One vector is turned by the same rotation once a tick. Each row is the vector after some number of ticks, and that number follows the row.
The counts run from 0 to 290.
[  9   9 -22  12  14   2  21 -15 -18   5  11  11   1  21 -15   5   5   3
  -1 -12  -2  -3   5 -12  -3   2   3   2  -4   0 -12  -2   7   6   8  15
 -19   5  -1  11  -3   4 -17   5  -5  12   8  -3  -5]  12
[-10  10  -5  13 -12  -1  -1 -21   0  -1   7  15  -5  13  -1 -19   7   8
 -10  -7 -18  14  10  -2   9   2  11  10   9 -21  -2  -2   6  -1   7  15
 -17   7   4   4   4  -1  11   9  16  10  -5  -7   0]  118
[  8  -5  -9  12 -13  -1  13  -2  -1  -1  -3  -5  -8  12 -11   2   1  -7
 -13 -11  -7  -3  21  -5 -13  -1  19  -3 -14   4   8   9  13   0  15  16
 -31  11   5 -10  -9  -3  -5  -8   1   7  -7   2  10]  215
[  6  -5 -26  14  19 -12  15 -10 -17  -1   2   3  -5  10  -1   6   3  -5
  -6 -16  -8   4   7 -15  -3   0  11   9  11  -6   1  12  11  -6  13  24
 -17   3  -4   2  -2  -2  -1   1  -3   3  17   9  -2]  199
[  9  14  -2   7 -14  11  11 -13   3   9  16  -7   0  15  -7  -2  10   4
 -15  -6   1   2  23 -18  10 -13  -3  15 -12  18  -4  -4   8  14   6   7
 -17   0  -2   8  -2   3  -1   2   1   2  -9  -1 -17]  21
[ 10  -3 -16   4  12 -17  -3  -6   7   0  -9  12 -18  11  22   0  -2   8
  -6  -5  -6   5  23   4  13   7  10  -2  -1  -5 -11   8  17   0  12  13
  -1   3   5   7 -17  11  11   7  12 -13   5   1  -1]  60
[ -7   9  -3   1 -20  -4   6 -13   3  11  21   6 -10  -5  -5 -11   0   7
 -11 -12 -12  12   2 -10  18  -9  -2  17   4  -8  -3  -3   7   4  -3  10
 -27  10   3   3   5  -2   8   5  10  12  -4  -9  -9]  106
[  6  12 -21  13   2   4  22 -14 -16   2  14   2  -3  20 -14  11   3   1
  -5  -5   4  -8  16 -16   0  -3  -1  16  -2   7  -5  -3   6   8   5  10
 -14  -2  -3  11   1  -8  -9   8 -15   0  -5  11 -15]  10
[ -4  -5  -3   4   0   0   8   8  -3  14  15  -2 -16  13  -4   2 -15   8
  -8  -7  17 -18  14  -3  23   0  -8  21 -16  -1 -23  15   2  -2  -8   5
  -1  15   2   4  -4   7   8   2  -9  -8 -10  -8   5]  167
[  9   6   3  19 -11  -4   4  -3  -7  16   9  10   1  14 -10 -14  10   1
  -3 -12  -4   0  12 -12  12   0  16   6 -13 -12  -5  18   8  -5   4  16
 -18   5  -3   1  -3   6 -11  -9  -1  16 -12 -15  10]  29
[  5  14   3  12  -8   0  -5   8   4   0  -9  14 -17   7   2 -12  -6   8
 -15   3  -1  -9   8   4  16  -9   7   8 -24 -17 -12   9  13   4  -2  10
 -18  19   4   0  -8   3   6  -9   7  -3 -15 -11   7]  243
[ -1  11   0  18  -8  -1  10  -5  -2   0 -11  11  -7  13  -2 -20  -4   7
   0 -11  -4  -1   7   3   4   2   8   2 -24 -11  -8  -1  17   6  19   7
 -23  13   1  -2  -5   7  -7   5  17   3 -11 -19   3]  230
[-11   8  -4  14  -9   6   0 -22   9  -3   6  10  -6  17  -3 -14   1   9
 -12  -2 -16  14  17  -3   8  -3   6  14   5 -15  -5  -7   8   4   7  13
 -13   7   2   8   5  -1  16  12  19   4  -5   1  -6]  119
[  8  13   8  15   2   2  -5   1   4   3 -13  -4 -12  10  13 -21  12  -4
 -20  -3  -4  -1  22  -5  11 -11  14  16  -6  -6  -2  16  11   5  17  16
  -5  -1  -9   4 -10   6  11   3   9  -3  -5  -3   1]  45
[ -4  15  -5  -4  -3  -5   2  -5   9  -4   2  21 -12  15  21   0  -7  16
 -24   0   8   2  17  -8  18   9   0   3 -13  -2 -18   7   9   8  -7   4
  -3  13  -3   7 -11  -5  15  -1   7  -3 -10   8 -13]  249
[ -1  23  -2   8  -6   1   4 -16  -7  -2   5   2  -5  19   6  -5   3  -3
 -18  -7  -9   9  11 -15   6  -3  11  19   8  -1  -3  -4   1   7   7  16
 -14  -3  -9  14   3 -12   8  20   6  13   1  22 -11]  122
[  3  13  -9  11   3  -8   5 -12  -7   2  12  21  -2  10  -3   5  -6   3
  -7 -10  -9   9  -1 -21   9  -1   9   4   0 -18  -4   6   5  -5  -9  23
 -27  16  -7   9   5  -8  -3  -2   3  15  14   7   2]  112
[  2   3  -6   0  16  -7   7   2 -13  15  13  -3 -19  -1  -3  -5   0  -2
  -9 -15  -1   0  -4  -8  25 -14  -5  30   8  -5 -14  10   9   0   3  16
 -14   7  -1   9   2  10   9   5  -2   3  15  -5  -2]  182
[ -1  -2  -1 -10  -3  -9  11  -2  -2  18  20   9 -15  14   6   2  -9   9
  -3 -16  13  -8  10  -3  26  14  -4   8 -11   3 -27  12   1  -2  -5   3
  -3  11   5   3  -9  10   1   7  -2   9  -4 -15   5]  165
[ 11   5 -21   1   5  -5   2   8 -12  11   7   1 -19  -7 -10   4   2  -6
 -16   5  -7 -13   7   8  17 -14  11  18  13  -7 -17  13   6   4  -4  21
  -6   2  14  12 -12   2   3   9  -9   6  -5   7   4]  269
[  7   1   9  -7   4  -4  -3   1  13   2  -1   6 -13  17  22   1   0   5
 -22  -7  -1  14  19 -12  19   2   8   2 -10   9 -14   6   9   8   8  10
  -3   7  -6   5 -12  12  17   2  17   4   7  10  -2]  49
[  7   1  -9   6  -2   3  16  -8  -7  -2   3 -12 -11  12  -8  13  -4  -9
 -13 -11  -7   7  15 -12  -1 -10   4  17  -5  17   3  -7  13  12  18  13
 -25   1   0   4   0  -3   2   9   5  -3   3  23  -7]  209
[  0   8  -5  13  -1  -4  17  -4  -4  -4  -2  13  -1  26  -2  13 -18   5
   0 -11   6  -1  11 -13   0   9   6  -4 -27   2 -11  -5  11   7  10  10
 -21  16  -5   3  -1  -1 -10   3  10   0  -3  11   3]  225
[  7  11  -5   2  -8   3   6  -2  -8  -2   2   2 -12  30  -3  14  -8  -5
 -14  -2   2 -12  21  -3   3  11  22   2  -9   0 -13   8  -2   3   2  15
  -4   6   4   8  -7  -7  -3  11  -8  13 -11  21  16]  139
[-11 -16 -11  -7  11  -8  12   5  -5   3   1   5 -21  12   0   6 -16   2
 -12 -13   3   0   7  13  11  10   5   9  -7   2 -26   5  11   5  17  10
   0  10  11   1  -9  10  10  17  13   3  -4   7   7]  66
[ 20  15  -8   0   5  -8   0  -8   4  16  -5   1 -20   9  12  -8   9  10
   5  -9   2 -13  17   2  17  -4   2   1 -10   0 -16   6   6   7   1   8
 -12   4   6   8 -20  15  -5   5  -3  -1   3 -25   1]  159
[ -3  11   2  18 -11   2   7  -5   6  -2 -14   6  -7  14   1 -18  -2   9
  -5  -6  -2  -3  15   4   3  -5   4   5 -25  -6  -6  -3  16   9  16   7
 -22  12   3  -3  -6   7   1   5  18  -6 -13 -16  -3]  231
[ 10   0 -26   5   4 -17  11  -1  -8  13   6   5 -21 -10  -5  12 -18   5
   5  -9  -2  -8   3   5  13  -9  -5  13  -9  -1 -16  -1  16   2   3  14
 -23  10  13   5  -7   5  -6   8   0  -9   4  -3  -2]  83
[  2   4  -2 -12  -7 -11  12  -4  -2  17  18   4 -14  12  14   0  -1   4
  -7 -19  13 -12  11  -5  20  16  -3   6  -6   6 -20  17  -1  -2  -3   4
  -2   7   2   3 -15   3  -2   8  -7  13  -7 -14   0]  164
[ -1   7  12  14   6  -5   3   9 -13  10   0  10  -2  17  -2 -14   1  -7
 -11 -15  -1   3   2 -10  13   2  19  13 -13 -12 -13  18   6  -2  16  18
  -6   8 -11   6   1   9  -1   5  10  17   0  -2  12]  41
[ -4  -1 -10 -19   6   3   8   4  -1   8  13  11 -17   6   0   5   3   6
 -26  -6  -3   2   1   8  18   2   3   7   7   0 -30   1   2   6  -4  13
   0  11  12   7 -13   8  12  11   8  22   0   4  -2]  265
[  6   5 -16  16  24  -5   4  -5   1   8   2   8 -13   6  11  -8  -3  13
  -3  -5   9 -11  14  -9  15  -5  -8  10  -6 -11 -14  14   8  -3  -2  11
  -4  13  -8   2  -9  11   6  -1  -2 -17  12 -20  -8]  172
[ 10  -2 -10  12 -21  -7  15  -7  -4   2   0  -3  -9   6  -9  -7   4  -8
  -6 -14 -11   0  16  -1  -9   3  20  -4  -8   0   9   9  15   1  18  15
 -30   6   7  -8  -7  -2  -7  -3   1  10 -13  -2   9]  216
[  4  27   4  10 -18  -2   8  -8   2  -1 -12   0  -9   8  13 -19   5   1
 -10  -9   3  -2  17  -5   4  -2   2   9 -17   4  -1   1  13  16  16   3
 -19   1  -4   1 -11  -5   3   7   8  -3 -18  -6 -15]  233
[  8   4 -22   5  14 -13  10   6 -15   6 -13  -3 -22  -2   4  -2  -4  -8
  -5 -10  -2 -14   3  13   8  -6   6  13   0  -3 -13   7  15   7  18  16
  -9  -1  10   4 -14   8  -3  16   0  -5   1   0   3]  70
[ 20  20  -7   7   2  -7   2  -2  -4  16  -7  -4 -21   5  10 -11   9   2
   5  -6   1 -19  16   2  14  -9   3   6  -9   1 -11  13   4   5   3  10
 -12   0   6   9 -19  11  -9   8  -8   0  -2 -23   1]  158
[  0   4  12  17  11   0   0   8  -7   9  -6  11  -4  17  -3 -17  -1   1
  -9 -11  -5   5   4  -6  16  -3  16  12 -16 -15 -15  11  11   0  13  20
  -6   9  -7   5   1  14   3   6  14  10   0  -8  16]  42
[ -1  23   0   2   2  -1   7 -16  -9  -2   5   9  -5  21   3   0   3  -2
 -13  -9  -9  12   3 -15   9   1  10  12   6  -4  -9  -7   1   8   6  19
 -16  -1  -7  15   3  -8   3  19  11  18   8  21  -6]  123
